In the data rows, the value 128 means zero.
Here are some points, each followed by its number:
123 147 137 185 87 142 106 11 114 153 132 142 154 107 119 124 105 202 73 131 149 51 148 155 0
122 84 186 185 77 114 120 7 137 127 131 113 134 127 123 155 156 166 127 57 131 68 131 137 1
80 182 154 151 161 147 193 68 122 121 146 110 3 128 69 143 171 114 183 71 131 133 117 134 2
119 134 142 179 162 135 116 54 71 120 149 99 30 137 101 177 174 163 149 54 117 108 111 174 3
172 144 85 82 109 92 160 230 168 130 83 157 192 139 81 124 87 0 79 167 139 118 136 124 4
76 121 156 243 133 142 40 0 80 158 255 74 0 131 158 114 125 255 163 96 89 157 126 109 5
166 117 160 47 166 177 154 109 145 110 47 102 113 171 118 157 160 52 43 121 188 81 144 171 6
129 143 115 83 124 137 131 176 132 115 111 134 147 128 155 106 128 72 131 133 125 130 157 122 7
132 140 101 105 174 60 187 255 150 134 84 129 178 146 155 100 107 32 110 196 103 178 151 106 8
105 130 49 173 146 103 86 104 7 118 165 133 115 131 133 154 62 189 147 119 107 143 123 115 9
110 155 55 113 116 114 112 253 156 155 102 166 200 103 130 152 133 93 176 159 58 172 124 72 10
149 176 155 84 157 144 178 182 124 107 71 117 98 101 100 163 140 29 130 129 161 164 95 137 11
95 112 170 251 134 136 63 0 55 112 255 73 9 124 84 74 140 255 191 139 97 116 79 170 12
91 80 41 150 136 79 110 146 114 135 196 131 99 139 144 118 107 179 127 120 76 176 86 107 13
143 124 99 119 117 106 142 192 166 126 106 171 184 87 146 119 83 89 105 170 115 99 139 118 14
183 170 103 73 158 143 183 159 170 130 49 135 150 115 95 166 181 14 91 102 186 114 157 163 15
119 89 145 115 116 126 75 124 144 124 122 114 132 102 138 156 121 121 152 112 122 133 106 134 16
129 92 134 181 134 118 117 122 122 114 198 146 112 79 151 100 81 220 155 108 88 114 129 124 17
106 138 146 147 124 142 146 2 75 124 160 128 97 120 129 168 162 197 158 21 133 98 151 116 18
162 127 111 148 184 106 123 155 168 83 109 142 194 110 149 127 85 119 94 155 125 131 144 122 19
Which five points above are nearest to each new point, looking only along the 4 directions in which the numbered points spread most? Their numbers follow each, nearest first.
107 140 129 126 92 108 148 145 131 150 141 130 92 148 119 138 111 233 154 117 122 178 84 64 -> 9 13 16 17 7
68 47 139 181 119 142 35 87 110 156 156 130 67 121 181 52 140 224 156 149 103 133 131 140 -> 17 9 13 5 16
93 127 132 154 152 155 123 92 77 147 200 67 50 126 132 111 133 202 170 105 75 179 98 119 -> 9 3 13 17 2
91 178 101 136 124 146 160 88 63 112 163 147 86 143 105 103 119 129 146 96 111 133 131 122 -> 16 3 9 2 17
128 113 96 133 78 118 154 186 177 126 103 120 179 110 133 37 111 101 47 166 131 105 149 150 -> 19 14 7 4 16
162 125 107 87 137 181 183 186 183 109 66 128 231 143 116 128 91 66 146 146 130 129 136 136 -> 4 7 14 19 8
162 114 182 106 94 135 136 219 213 134 62 152 192 106 156 156 86 41 115 109 133 124 127 143 -> 4 14 7 19 15
120 137 110 170 117 28 89 143 90 142 165 93 158 227 148 141 109 149 112 170 102 144 121 95 -> 13 17 16 9 19
95 150 175 160 126 139 141 32 114 108 152 129 83 129 90 106 137 241 132 97 135 130 115 109 -> 3 1 18 17 0
112 90 162 198 146 116 77 28 126 115 165 91 86 111 133 205 156 205 144 158 85 101 134 132 -> 17 1 3 0 18
113 164 132 136 158 116 135 87 63 121 140 131 101 112 121 109 125 185 193 135 135 113 124 126 -> 16 9 17 3 13
107 144 114 80 131 171 150 134 92 118 107 142 122 148 122 118 119 122 129 110 0 125 160 134 -> 16 7 19 13 9
102 165 187 178 96 144 133 10 135 127 178 122 111 173 156 132 170 228 137 110 125 146 146 128 -> 1 18 3 0 17
163 93 145 136 122 110 126 154 153 153 115 193 168 123 111 144 110 118 29 155 136 105 170 90 -> 19 14 7 16 4
139 102 118 96 62 168 170 114 172 123 95 135 205 131 141 136 114 72 86 148 161 66 146 215 -> 19 6 14 7 15
136 71 113 113 124 116 207 118 151 123 131 148 138 195 142 135 99 155 157 227 123 80 160 147 -> 19 16 7 14 17
145 169 170 141 133 185 136 35 154 113 111 174 88 146 125 180 129 160 109 77 166 103 164 161 -> 1 18 0 3 16
90 147 146 87 121 186 140 218 160 150 83 166 134 146 104 78 124 85 129 119 111 184 129 160 -> 7 11 19 14 8
157 136 133 86 124 143 205 170 170 141 42 178 142 93 105 121 129 0 105 125 163 117 133 141 -> 15 11 4 7 6
117 112 151 166 139 147 59 66 134 139 178 71 132 142 179 121 173 179 136 151 119 127 94 116 -> 17 16 9 0 1
166 128 144 148 138 120 152 162 157 134 79 145 188 141 103 152 151 60 123 106 159 77 134 173 -> 7 15 6 19 14
151 85 83 111 129 154 99 125 160 135 172 96 148 128 238 127 104 139 87 170 83 135 115 124 -> 19 16 14 17 7
175 137 130 97 133 137 167 132 139 124 65 144 149 131 98 123 110 80 116 67 142 101 145 163 -> 7 15 6 16 11
151 139 155 49 197 142 172 169 128 131 6 140 100 128 106 141 151 31 102 75 193 109 76 182 -> 15 11 6 7 4
178 114 101 119 118 162 151 173 153 97 33 139 182 135 125 157 135 37 81 133 141 104 195 203 -> 15 4 7 6 14
206 126 133 98 126 71 127 159 150 120 62 140 180 120 87 141 105 76 124 137 135 129 146 114 -> 7 14 19 4 16
153 100 103 80 110 152 123 189 182 120 0 157 172 58 150 163 118 31 98 167 149 83 131 75 -> 4 14 7 15 19
74 179 156 153 174 127 175 68 41 95 239 154 2 157 103 116 123 215 166 68 99 154 123 91 -> 3 2 5 9 18
88 170 142 123 147 111 147 147 83 110 150 109 69 164 130 100 141 112 126 114 80 167 114 69 -> 16 13 7 9 2
172 112 128 170 111 137 96 23 133 146 187 131 77 131 163 127 133 239 135 138 119 119 113 130 -> 17 0 1 9 3
154 91 90 83 138 94 144 229 179 115 83 135 222 119 119 131 126 64 97 142 131 171 149 116 -> 4 14 8 7 19
185 100 105 110 121 120 159 159 151 137 153 142 180 120 120 149 113 46 99 137 137 121 153 104 -> 7 14 19 4 16
174 156 160 135 106 136 150 117 126 118 137 126 116 167 88 129 176 160 129 52 136 115 151 148 -> 16 3 1 18 2
123 106 88 115 109 130 85 192 153 103 104 64 185 114 173 115 140 85 94 203 178 65 153 134 -> 19 14 7 4 16
78 120 115 152 135 129 71 193 97 139 127 127 166 127 122 115 110 142 132 141 81 186 103 82 -> 13 9 16 7 19
137 70 95 85 166 139 118 169 174 119 88 138 133 39 126 93 70 66 147 113 162 124 126 149 -> 7 19 14 16 4
162 115 122 120 124 129 102 142 105 139 121 117 196 121 143 143 140 88 109 165 119 96 146 162 -> 19 7 14 16 4
101 176 108 156 132 135 165 186 99 127 178 130 67 127 111 170 92 173 129 119 169 162 104 88 -> 16 13 9 7 17
88 147 113 127 122 140 139 87 118 151 164 135 144 143 140 121 125 167 133 107 135 116 140 132 -> 16 17 9 1 0
